[[127 141 128 127 128 127 142 143 129 144 127 137 129]
 [142 129 142 129 142 143 142 128 141 128 143 138 143]
 [141 129 141 143 141 142 128 128 141 142 143 115 143]
 [142 129 141 143 143 142 127 127 141 142 143 130 143]
 [128 127 142 142 129 129 128 142 143 129 142 105 141]
 [128 142 143 141 127 127 129 142 129 141 143 131 143]]
=>
[[128 128 142 141 142 127]
 [142 127 129 129 129 141]
 [143 142 141 141 142 128]
 [141 142 143 143 129 127]
 [127 129 143 141 142 128]
 [127 129 142 142 143 127]
 [129 128 127 128 142 142]
 [142 142 127 128 128 143]
 [129 143 141 141 141 129]
 [141 129 142 142 128 144]
 [143 142 143 143 143 127]
 [131 105 130 115 138 137]
 [143 141 143 143 143 129]]

[[127 133 127 131 128 125 129]
 [126 134 126 123 129 126 133]
 [136 113 132 140 124 132 113]
 [118 147 125 112 133 125 149]
 [127 132 126 125 130 126 127]
 [124 136 129 125 127 127 138]
 [134 112 131 132 125 134 115]
 [135 113 132 140 125 132 110]
 [134 118 130 138 125 130 117]]
=>
[[134 135 134 124 127 118 136 126 127]
 [118 113 112 136 132 147 113 134 133]
 [130 132 131 129 126 125 132 126 127]
 [138 140 132 125 125 112 140 123 131]
 [125 125 125 127 130 133 124 129 128]
 [130 132 134 127 126 125 132 126 125]
 [117 110 115 138 127 149 113 133 129]]

[[133 128 135 139 130]
 [121 138 112 129 141]
 [149 140 121 150 122]
 [142 108 137 113 101]
 [129 120 134 122 120]
 [130 118 130 123 115]
 [128 114 144 127 122]
 [137 146 117 138 130]
 [141 120 134 112 104]
 [142 120 130 132 110]
 [137 141 120 144 129]
 [141 115 133 118 107]]
=>
[[141 137 142 141 137 128 130 129 142 149 121 133]
 [115 141 120 120 146 114 118 120 108 140 138 128]
 [133 120 130 134 117 144 130 134 137 121 112 135]
 [118 144 132 112 138 127 123 122 113 150 129 139]
 [107 129 110 104 130 122 115 120 101 122 141 130]]

[[114 140 112 117 132 119]
 [131 120 124 136 106 127]
 [114 144 117 117 138 127]
 [151 100 141 151 106 134]
 [109 141 112 114 136 116]
 [153 104 145 149 108 137]
 [148 111 140 138 112 133]
 [101 157 100 107 137 111]
 [150 100 146 148 105 143]]
=>
[[150 101 148 153 109 151 114 131 114]
 [100 157 111 104 141 100 144 120 140]
 [146 100 140 145 112 141 117 124 112]
 [148 107 138 149 114 151 117 136 117]
 [105 137 112 108 136 106 138 106 132]
 [143 111 133 137 116 134 127 127 119]]

[[131 107]
 [140 130]
 [128 137]
 [147 100]
 [145 137]]
=>
[[145 147 128 140 131]
 [137 100 137 130 107]]

[[104 142]
 [118 123]
 [144 126]
 [124 117]]
=>
[[124 144 118 104]
 [117 126 123 142]]
---
[[130 129 130 127 128 127 127]
 [130 121 144 125 136 124 115]
 [115 115 127 111 131 140 134]
 [119 133 144 124 148 132 113]
 [112 114 127 112 128 141 130]
 [141 137 132 142 126 117 121]
 [140 130 101 139 107 122 147]
 [145 145 133 146 129 112 121]
 [144 141 132 140 128 112 123]
 [122 123 134 124 128 134 124]
 [131 126 129 131 132 127 130]
 [126 124 137 125 134 131 122]]
=>
[[127 127 128 127 130 129 130]
 [115 124 136 125 144 121 130]
 [134 140 131 111 127 115 115]
 [113 132 148 124 144 133 119]
 [130 141 128 112 127 114 112]
 [121 117 126 142 132 137 141]
 [147 122 107 139 101 130 140]
 [121 112 129 146 133 145 145]
 [123 112 128 140 132 141 144]
 [124 134 128 124 134 123 122]
 [130 127 132 131 129 126 131]
 [122 131 134 125 137 124 126]]

[[149 124 147 112 156 113 136 102 142 137]
 [146 124 144 115 150 116 133 107 138 135]]
=>
[[137 142 102 136 113 156 112 147 124 149]
 [135 138 107 133 116 150 115 144 124 146]]

[[134 115 126 115 106 132 129 149 150 116 142 126]
 [122 124 102 115 118 153 146 140 122 142 130 129]]
=>
[[126 142 116 150 149 129 132 106 115 126 115 134]
 [129 130 142 122 140 146 153 118 115 102 124 122]]

[[138 137 127 126 136]
 [128 137 129 125 155]
 [128 144 128 129 131]]
=>
[[136 126 127 137 138]
 [155 125 129 137 128]
 [131 129 128 144 128]]

[[118 134 110 120 122 132 137 143 118 147 127 122 110 138]
 [117 139 120 123 151 150 116 125 142 135 141 137 116 143]
 [121 139 113 120 150 143 114 128 137 136 138 135 126 139]
 [121 141 118 128 154 151 118 136 140 134 144 140 116 139]]
=>
[[138 110 122 127 147 118 143 137 132 122 120 110 134 118]
 [143 116 137 141 135 142 125 116 150 151 123 120 139 117]
 [139 126 135 138 136 137 128 114 143 150 120 113 139 121]
 [139 116 140 144 134 140 136 118 151 154 128 118 141 121]]

[[108 143 141 119 113 107 107 116 118 149 112 150 124]
 [138 105 140 117 142 106 135 112 150 125 111 108 107]
 [111 108 117 115 106 144 111 121 146 132 131 123 133]
 [109 106 128 136 117 131 131 111 140 114 112 139 128]
 [107 142 137 131 109 131 117 143 140 122 133 118 106]]
=>
[[124 150 112 149 118 116 107 107 113 119 141 143 108]
 [107 108 111 125 150 112 135 106 142 117 140 105 138]
 [133 123 131 132 146 121 111 144 106 115 117 108 111]
 [128 139 112 114 140 111 131 131 117 136 128 106 109]
 [106 118 133 122 140 143 117 131 109 131 137 142 107]]

[[118 115 119 131 150]
 [119 113 119 130 150]
 [119 117 118 131 146]
 [142 127 142 113 127]
 [109 119 109 139 147]
 [142 120 144 111 136]
 [111 118 111 137 147]
 [136 136 138 117 118]
 [125 120 126 126 140]
 [129 113 130 123 147]
 [138 145 139 117 105]]
=>
[[150 131 119 115 118]
 [150 130 119 113 119]
 [146 131 118 117 119]
 [127 113 142 127 142]
 [147 139 109 119 109]
 [136 111 144 120 142]
 [147 137 111 118 111]
 [118 117 138 136 136]
 [140 126 126 120 125]
 [147 123 130 113 129]
 [105 117 139 145 138]]

[[126 126 125 145 127 146 114 125 108 112 132 125 129]
 [112 126 115 127 108 127 127 153 126 127 124 127 120]]
=>
[[129 125 132 112 108 125 114 146 127 145 125 126 126]
 [120 127 124 127 126 153 127 127 108 127 115 126 112]]
---
[[153 110 117]
 [110 103 126]
 [110 104 129]
 [147 154 129]
 [109 103 126]
 [104 145 138]]
=>
[[104 145 138]
 [109 103 126]
 [147 154 129]
 [110 104 129]
 [110 103 126]
 [153 110 117]]

[[146 138 103 132 141 107 137]
 [122 128 137 131 116 131 135]
 [135 122 123 123 127 129 128]
 [130 121 130 121 130 133 116]
 [107 125 142 129 123 143 123]
 [125 137 123 133 140 126 122]]
=>
[[125 137 123 133 140 126 122]
 [107 125 142 129 123 143 123]
 [130 121 130 121 130 133 116]
 [135 122 123 123 127 129 128]
 [122 128 137 131 116 131 135]
 [146 138 103 132 141 107 137]]

[[139 106 141 109 154 117 145 135 134 105 125 134]
 [137 114 130 111 140 112 133 143 146 109 114 143]
 [117 101 107 104 157 136 102 133 125 102 152 126]
 [144 124 146 122 129 102 151 139 139 123 108 142]
 [127 111 127  98 147 109 122 135 143 109 121 141]
 [120 155 123 153 109 144 121 119 117 156 135 117]
 [145 145 151 118 122 100 147 133 152 149 105 144]]
=>
[[145 145 151 118 122 100 147 133 152 149 105 144]
 [120 155 123 153 109 144 121 119 117 156 135 117]
 [127 111 127  98 147 109 122 135 143 109 121 141]
 [144 124 146 122 129 102 151 139 139 123 108 142]
 [117 101 107 104 157 136 102 133 125 102 152 126]
 [137 114 130 111 140 112 133 143 146 109 114 143]
 [139 106 141 109 154 117 145 135 134 105 125 134]]

[[130 124 135 121 118 115 121 118]
 [124 129 134 127 118 148 106 148]
 [124 143 142 123 124 116 122 123]]
=>
[[124 143 142 123 124 116 122 123]
 [124 129 134 127 118 148 106 148]
 [130 124 135 121 118 115 121 118]]

[[120 119 125 125 131 128 120 117 115 117 133]
 [132 111 120 122 138 120 114 110 112 110 129]
 [122 151 140 137 116 140 149 152 146 154 126]]
=>
[[122 151 140 137 116 140 149 152 146 154 126]
 [132 111 120 122 138 120 114 110 112 110 129]
 [120 119 125 125 131 128 120 117 115 117 133]]

[[140 127 132]
 [138 127 130]
 [129 121 125]
 [156 135 140]
 [144 133 132]
 [132 114 129]
 [126 125 120]]
=>
[[126 125 120]
 [132 114 129]
 [144 133 132]
 [156 135 140]
 [129 121 125]
 [138 127 130]
 [140 127 132]]
